Turns, then the turns between two rows, first turn first; the first pair answered:
turn Zoluf:
[ -5.5   0.9  -5.3   1.2   1.8   0.1  -4.6  14.5 -12.3   8.2  -1.1  -3.2
  -9.4   5.3   8.4   3.9  11.1   2.1   0.6   5.6  -1.7  -6.4   4.5  -4.4
   5.9 -10.7   4.6  -4.8   2.4 -16.1  -8.9  -2.2   2.7  -1.8  -4.0   5.2
   6.4]  ->  [ 10.3   1.3   3.5  -1.3 -15.4  -1.7   5.6 -14.8   1.8  -5.3  -2.5   0.8
  12.7 -10.5   1.8  -9.0   8.4   8.7   7.0   6.8   3.7  -0.9   5.2   7.0
  -5.1   0.7   1.3  -0.9   4.7   3.2   5.2  -4.2   1.4  -9.5   0.1  -2.5
  -8.4]
[-11.4  -2.1  12.4   3.2  17.8  -1.4   4.7  -6.5   6.1  -4.5   1.2   1.0
 -10.5   3.7   0.5   8.8  -5.9  -3.1  -7.8 -15.3  -3.7  -0.9  -2.7 -10.8
  -6.0   7.5  -4.3   6.5  -6.8  11.5  -1.3   1.1   1.6  10.5   3.7  -5.3
   8.7]  ->  [ -4.4 -12.4   2.8   7.7   6.6   0.5   1.7   0.7  10.8  -0.5  -4.0  -3.4
  -5.5   6.9   9.6  12.8  12.7   8.4 -11.8   2.9  -5.8  -8.6  -0.6  -4.8
   9.3  -5.9  -2.6  -0.5   4.4 -10.8  -3.2   2.8   4.7 -10.1   4.2   0.9
  13.9]
[ -5.9  -4.3  -2.5   2.4   3.4   0.6  -1.9   7.4  -3.7   7.8   0.6   1.5
  -4.6   6.7   3.4   5.6   5.7   1.8  -0.7   1.8  -5.5  -1.6   6.3  -2.2
  13.3 -10.8  -7.3  -3.2   6.7 -14.7  -0.9   2.3   3.7  -1.2  -4.0   7.8
  -2.5]  ->  [  3.8  -2.0   5.0   2.5  -8.2  -0.9   7.3 -14.1   5.9  -1.2   1.6   4.4
  11.0  -4.0  -2.2  -4.8  -0.2   4.9   3.9   0.5  -1.1   4.6   6.0   3.9
   2.2   0.5  -8.1   0.0   6.0   3.6  10.2   1.0   0.6  -3.5  -0.6   3.8
 -14.9]
turn sema:
[  2.9  -3.3  -2.7  -4.2  10.9  -6.6 -11.0  13.4 -22.7   9.6  11.1  -8.7
 -12.2   7.1   5.0  17.3   2.7 -12.1  -7.5  -4.2  -2.3  -3.6  -0.3  -6.6
  16.4  -3.8  -6.8  -7.8   1.4  -8.9 -11.7   4.9   3.2  11.2  -1.6   1.7
   5.6]  ->  [ 11.4   4.2   4.9  -8.7   2.9  -7.1  -4.4 -25.4  -6.4 -12.0  15.5  -8.3
   5.5   0.0  -4.6   3.2  -5.5  -3.8   0.2  -2.1  -1.1   5.6 -11.0  -8.1
  10.9  12.0  -2.2   0.0 -12.5  21.7   0.1   2.1  -1.4   7.7  -0.1   2.7
 -13.6]
[ -7.6   6.6  -9.5   1.0  18.0  -0.1  -1.7   0.1   7.9 -15.1   5.8  -0.3
 -13.5  13.7  -8.6  -8.3  -5.5   3.9   8.2  -4.8  -7.9   3.0 -16.9 -18.5
   8.3   2.0   5.8   0.4 -15.9   8.6  -9.7   0.3  -6.8   6.2  -1.9  13.6
  -1.3]  ->  [ 17.5  -4.9  -3.4   7.6 -13.9   0.3  12.9  -9.6  21.3 -13.2  -2.4   4.8
  10.3  -9.3  -9.2 -21.4   3.7   8.8   9.0   4.0   0.6   0.0  -2.5   7.1
  -1.6   5.9  -4.6  -1.3   8.4   7.2   7.9   1.2  -2.5  -9.4   4.7   0.6
 -10.2]
[ 16.9   2.0 -10.6   7.2 -13.8   0.0   8.4  -4.6   4.6  11.0  -0.3   2.7
   3.1 -15.2  -1.0   0.8  18.6  16.0 -10.3  14.4  19.3   6.9 -20.1   9.1
  26.0   1.6  18.4 -19.2  11.3 -14.2   8.3  -3.6   8.8 -20.7  -6.6   2.4
   3.4]  ->  [  1.1   8.7 -15.2   2.6   4.8   0.1  -1.4   7.2  -4.5  14.8   4.1   0.8
 -14.1  -1.4  -0.5   8.7  14.0  11.7 -13.1  10.1  13.6   7.0 -26.7  -5.3
  31.6  -2.1  23.3 -17.4  -0.9 -17.0  -3.4  -4.4   8.1 -11.1 -10.1   9.7
   8.4]
turn Rarib:
[  0.9   0.2   6.4  14.5   3.4  17.5   3.3   3.2  -1.0  -1.0  17.8   6.9
  -1.4  -7.6  -7.6   0.4   5.3 -28.1  12.4 -13.1  16.0  -8.6   2.5  13.3
 -23.6   7.6  11.7  -2.7   2.9  24.7  -1.8 -10.6  -9.8  30.3  -1.6 -17.0
   7.5]  ->  [ 14.8  -6.6  -5.0  18.3 -15.6  20.7   3.4 -19.6  15.1 -12.5  14.9  -2.5
  16.9  -2.3   1.5   1.6  28.3  -1.9  11.7  20.0  12.0 -13.3  -8.5  18.5
   1.9  -3.0  21.8  -5.9   4.3  12.6   1.7 -11.1 -11.5  -6.8   0.2  -3.2
   4.2]
[ -0.1   1.3  -9.0   0.8 -11.9  -0.7  -5.4 -11.1   0.1  -6.9  -1.6  -2.7
   2.8   1.8  -4.0   0.6   4.4   7.1  -3.8   0.9   0.5   4.5 -10.0   0.4
  12.1  -3.5   5.7  -2.9  -3.3   1.8   3.3  -4.3  -3.3   0.0  -5.5   5.4
  -4.2]  ->  [-8.3  5.1 -8.4  0.3 -1.2 -1.6 -9.2  1.8 -7.9 -0.5  0.7 -0.6 -7.8  5.1
 -3.6  3.4 -1.0 -0.8 -4.8 -9.0  0.2  5.1 -6.8 -3.7  7.7 -4.3  3.7 -2.1
 -3.3 -1.1 -1.1 -2.8 -2.6 11.3 -7.2  2.5  0.6]
[ -9.9   2.5  -6.5  -3.3  -5.9   6.7   0.7  -6.5   4.1   0.0   4.3  -7.7
   0.8   1.9   2.3   8.4  -0.5   4.0   8.8   4.9  -0.9   6.7 -11.4 -12.7
   0.1  -4.0  11.0  -0.7  -7.7  -4.1  -0.2  -4.1  -6.8  -5.8  -8.3   0.0
  -6.9]  ->  [-14.2   6.6  -2.5  -4.4  -0.3   6.3  -0.9   0.6  -1.0   4.8   5.0  -3.7
  -5.0   0.8   0.4   8.1  -7.2  -2.9   7.9  -5.0  -1.3   7.5  -8.8 -14.9
  -4.9  -2.5   8.9   0.7  -8.4  -0.4  -1.1  -3.7  -5.9   3.9  -9.2  -3.8
  -6.6]
turn fekiz:
[  7.5   5.5  -4.5  -3.3  -8.5  -3.2  12.5  15.0   8.5   2.6  -0.3   5.0
   7.4  -6.5  -9.6  -1.8 -15.0 -11.4   6.8  -9.1   5.1  -9.4   9.0   3.7
  -8.3   5.2 -10.3   8.2   8.8   1.8  11.5  -7.6   3.4  19.3 -10.6  -1.7
   0.4]  ->  [  7.7   2.3  -6.9  -0.1 -10.6  -2.8  11.6  19.4   8.0   6.7  -2.5   4.2
   6.2  -4.0  -6.1   0.0 -10.7 -11.0   6.1  -4.9   4.5 -12.1  11.0   5.6
  -4.6  -0.4 -11.4   4.8  13.7  -7.2  10.5  -7.7   4.9  14.2  -8.8  -1.5
   5.5]
[  9.3  -8.7  -1.3  -7.9   9.0  10.8  -6.0 -19.3  -2.2 -13.9  13.5   5.9
   6.2   6.3  -8.6  -0.3 -17.7   0.3  -0.6 -20.6  13.2   9.2   4.3   1.6
  -5.2   2.6  -9.0  11.0  -3.3  17.9  -0.3  -3.6  -3.5   3.0   1.6  -3.4
  -7.0]  ->  [ 21.9 -19.7  -4.5  -1.4  -6.9  11.3  -2.8 -13.7   0.8  -7.8   6.6   3.3
  15.3   1.7  -2.3  -0.9  -1.7   6.2  -2.7  -7.1  13.5   2.5  13.2  15.7
  -0.6  -5.1 -11.7   5.4  15.7   0.3   3.9  -1.6   2.7 -12.6   5.5  -6.3
  -1.9]
[  1.9  -2.5  -9.3   1.2  11.2  -7.5  13.6   9.7 -10.6 -10.5  -1.2  28.0
 -13.1   8.9   5.9  12.1 -10.8  14.4   4.8  11.1   2.7   4.4   1.1  -7.6
   9.8  12.5 -11.2   7.6   1.7 -14.4   7.1   5.5   1.4   3.5   6.5   8.7
 -14.5]  ->  [  3.4   0.0  -6.6   0.6   9.1  -7.1  14.7   1.8  -7.6 -14.1   0.2  27.7
 -10.2   6.4   4.4   9.3 -13.3  14.1   6.4   8.6   5.2   6.2   0.1  -6.7
   5.9  18.6 -12.1   9.7   0.2  -6.9   9.1   4.4   0.9   4.4   7.3   7.0
 -17.9]
Then:
(2 to 3 turns a pair)
[  0.5  16.8  -0.6 -17.2   0.3  13.5  -1.0 -18.1  12.8   8.2   3.4  -3.9
  -5.7  18.0 -12.9  -8.6  -4.1  24.9  12.8   1.5  -7.4  10.3  -6.6 -17.7
  12.5   7.6  23.2  -6.4   2.5  -1.1   4.1   6.3  -3.2  12.0   5.7   8.3
   3.2]  ->  [  1.7  15.6  -1.1 -16.8  -2.6  12.6  -1.1 -19.3  13.0   7.3   3.3  -5.4
  -4.8  18.6 -12.1  -9.6  -1.6  25.3  12.1   4.4  -8.3  10.2  -5.7 -16.5
  15.2   5.4  23.4  -6.3   4.1  -4.9   4.8   4.9  -3.9   8.6   7.1   7.8
   4.7]  Zoluf, Zoluf
[  7.3  -5.6   5.6   5.2  -5.5  -5.8   1.5 -16.3   5.1  -2.1  -5.3   2.5
  10.7   2.7  -2.9   5.8  12.5   7.0  -3.5   9.9  -2.6  11.4  -7.1  -5.0
  -6.1  -3.6   9.3   3.5   9.8  13.4   6.7  -1.3 -10.7  -1.6   2.5   2.6
  -7.0]  ->  [  4.3  -6.1  11.7   7.0  -0.2  -7.3   2.8   0.7  -3.5   8.5  -5.4   6.8
   2.4  -2.4  -5.6   6.6   4.6  -5.9  -4.7  -4.1   0.2  11.1   1.8  -1.9
 -18.4  -1.0   1.9   2.4  15.9  12.2   4.6  -1.0  -8.1  13.4   0.9  -6.6
  -1.6]  Rarib, Rarib, sema
[ -8.4   3.8 -14.2  -6.3   8.8  -2.9  -1.7  -5.5   1.4  -4.6   1.8  -1.9
  -1.7   5.7  -3.7  -2.9 -13.0  -6.0  -3.8  -1.9   4.4   0.3 -10.4 -16.6
  14.8   0.5   8.9   3.4 -10.3   9.0   0.4  -6.1 -13.9  -0.8  -1.1   8.6
  10.0]  ->  [  4.8  -6.2 -16.8   0.0  -9.6  -0.9   1.8  -7.4   7.4  -3.5  -4.7  -3.8
  12.0   1.2   0.7  -5.0  -0.1   1.9  -5.5  10.4   6.5  -3.5  -4.2  -3.6
  18.6  -4.8   7.1  -0.7   4.2  -0.7   6.9  -4.6  -9.4 -17.6   1.8   7.2
   8.6]  Zoluf, sema
[-15.5  19.1   5.9  -8.9   4.9  14.3  -7.5  -2.4  -3.1 -13.0   1.4  -4.0
  -3.3   1.1  -1.5 -11.0   2.3 -14.9   3.9 -12.7   4.7   5.6   3.9   5.6
 -10.8  17.3   9.1  12.1  -9.6  14.3   6.6  14.6 -10.1  18.8   3.3   7.3
  -6.6]  ->  [ -3.9   8.6  -6.1  -4.2  -9.2  17.9 -10.1  -6.3   5.5 -13.6  -4.6 -10.9
   6.4   6.2   9.7  -6.2  26.8   3.3   1.4  14.7   0.9  -2.3   0.5  13.0
  12.1   4.5  14.3   5.6  -0.2  -9.2   7.2  15.1  -8.9 -10.7   4.7  18.1
  -4.1]  Rarib, fekiz
[ -5.3  -0.6  -8.6  -1.4  -7.2   2.7  -9.4   0.3   2.5  -2.0   5.1   0.9
  -1.9   0.7   2.5  10.3   7.1   3.7  -7.9   8.9   3.0  -7.0 -10.5   1.8
   7.9  -2.6   4.7  -2.2  -5.1 -16.4  -1.7   5.7   3.5  -9.1  -7.4  13.9
   4.7]  ->  [  0.7  -3.2  -1.2   2.2 -16.6   1.6  -0.9   5.1  -0.5   6.6   2.6   5.3
   3.5 -14.3  -1.7   0.9   1.0  -6.2  -7.1  -1.3   8.4  -6.5   2.6  13.3
 -11.0   3.2  -4.8  -1.1   8.5 -10.5   6.0   7.1   6.8   1.1  -4.7  -0.1
   3.3]  Rarib, fekiz, fekiz
[  7.9  -0.2  -2.2   0.4 -14.4   4.4   2.3 -18.7   9.7 -13.9  -2.6  -6.7
  10.3  -0.1   2.9  -2.3   3.5  12.1   5.0  13.1   1.6   1.3  -6.4   7.0
   5.8   0.5   3.0   0.5  -5.1   1.7   2.4  -2.4   0.7 -19.4  -0.2   2.4
  -2.2]  ->  [ -7.3  -1.4  -3.8   3.1   4.2   4.2  -5.7  22.8 -10.7   7.1  -1.0  -2.8
 -14.6   6.7   4.5   8.4   0.6  -5.2  -2.2  -3.3  -0.2  -4.8   2.4   1.8
   2.5  -8.7  -2.4  -1.8   0.6 -15.9 -11.2  -0.1   3.8   1.0  -3.4  -2.0
  13.7]  Rarib, Rarib, Zoluf
[ 10.8  -5.2   2.1   8.4 -18.7  -2.5  -2.2  13.1  -4.6  12.1 -14.7   4.1
  -2.0  -7.7   6.9  -2.0   5.6   5.4   0.4   3.3   3.9   1.0   3.2  13.8
   7.3   2.5 -13.1   1.0  27.6 -14.4   0.8  -4.0  13.0  -8.9  -5.6  -4.6
  -1.9]  ->  [-12.6  13.5   2.3  -2.6  13.3  -1.8 -12.5   7.8 -13.0   3.0  -3.4   2.5
 -21.9   8.6   2.4   5.1 -10.1   1.6   3.1 -10.8  -3.1   9.4 -15.1 -12.2
  11.2   7.7  -3.4   7.9  -4.8   4.8 -13.9  -5.3   6.4  10.6 -10.9   6.2
  -2.4]  Rarib, sema
[  3.0 -12.9  15.2  -5.4  -4.9  -4.3  -6.4   3.0  -4.0   6.3  -2.7  12.3
  -2.9  -1.2  -4.6  -2.1  10.9  11.3   5.2  -6.9   5.8  -5.5   4.2  12.8
   6.6   2.9 -11.6   7.4  14.0  -8.0   0.0   0.1  13.8   0.5   4.9 -19.9
   5.7]  ->  [ -9.8  -5.8  16.8 -10.3   9.2  -3.9  -8.4   4.4  -9.9   5.0   2.5  12.4
 -13.9   6.4  -7.3   1.6   2.7   5.2   6.9 -15.9   3.9  -0.9  -1.1   1.4
   4.7   5.9 -10.1  10.3   1.7  -0.4  -6.4   0.5  11.0  13.5   2.5 -17.6
   6.5]  Zoluf, sema
[ -2.5 -16.6  -5.6   1.8 -11.4   2.5  -1.9  10.7   6.6  -6.2   9.5   0.9
  -2.2  16.3  -8.0  -3.3   2.7  -5.5  -4.0  13.6   0.6   3.5   6.6  -7.5
 -10.2   2.4  -0.5 -12.7  -1.8 -11.9  11.6   4.3   8.8 -23.0   3.3  14.7
  -0.1]  ->  [ -2.2 -15.6  -1.6   1.7 -12.1   0.6   0.4  16.7   1.6  -2.1   9.5   5.7
  -3.6  11.1  -9.2  -5.8  -2.9 -14.6  -3.4   4.2   3.2   4.7  12.7  -3.4
 -20.4   6.2  -6.5 -13.6   4.4  -8.3  14.5   5.5   9.3 -11.2   3.8   8.3
  -0.5]  Zoluf, sema
[-17.1  15.9   3.8 -17.0  18.0   1.7   3.5   0.1  -0.5  -2.7  -0.5  -7.8
 -15.9  11.0  -5.6   0.4  -9.4  -6.6  -1.3 -17.0  -1.9   6.9  -7.3 -11.5
   7.0   4.8  13.0   2.1 -14.3   9.2  -6.7   0.9  -3.0  14.3  -1.6   2.1
  -2.4]  ->  [ -2.8  11.0  -0.1 -14.9  -0.1   3.0   6.2 -23.9  14.3 -14.9  -4.0 -12.8
   4.3   7.1  -1.9  -5.8   3.8  10.0   1.9   4.0  -3.2   5.4 -13.9  -3.5
  15.8   5.5  17.1   0.7 -11.2   9.2   1.5  -0.7  -2.9  -9.5   0.5   7.9
 -10.5]  Rarib, Rarib, fekiz
[ 15.7   2.3   7.6 -10.8 -15.4   7.8  -1.7  -1.9  14.0   5.3  -8.3  -1.3
  -2.3  -5.1   4.2  -1.5  18.7  14.3   3.3   4.3  -2.4  -8.4  15.3   3.9
  13.4   2.0 -10.1  -0.8  11.0  -2.4  -5.6   4.3   6.2 -22.6  13.4 -15.5
   4.7]  ->  [  0.4  11.0  15.5 -14.0   5.6   6.3  -3.1  10.8   2.4  10.1  -3.0   7.0
 -18.6  -5.6  -3.1  -2.2  -2.1  -2.9   4.7 -21.3   0.8  -3.3  16.8  -5.3
  -2.4  11.4 -14.2   4.5   1.5   9.6  -9.9   4.5   4.3   7.4  11.0 -23.2
   4.7]  Rarib, Zoluf, Zoluf
[ 12.7  -4.0 -13.0  -0.5  -4.4  -4.4 -20.6  -2.0   4.7  -6.0   0.4   5.1
   4.2  15.9  12.0   1.9  14.0   9.3   4.2   7.5  -2.4 -10.0  -2.7   5.8
   3.6  -8.2   7.6   1.9  -6.8   2.8   2.8  -1.4   1.1 -22.8  -5.5  11.6
   2.5]  ->  [  5.5  -6.5  -6.3   2.0   3.3  -7.1 -18.2  24.6  -9.5   9.8  -0.2  11.2
  -7.6  10.2   6.2   2.2   2.5 -10.0   1.8 -13.6   2.7 -10.8  12.3   8.4
 -11.5  -6.9  -2.7  -0.9   4.5  -0.6   0.7   0.4   4.8  -0.6  -6.0  -2.5
   9.7]  Rarib, Zoluf, Rarib
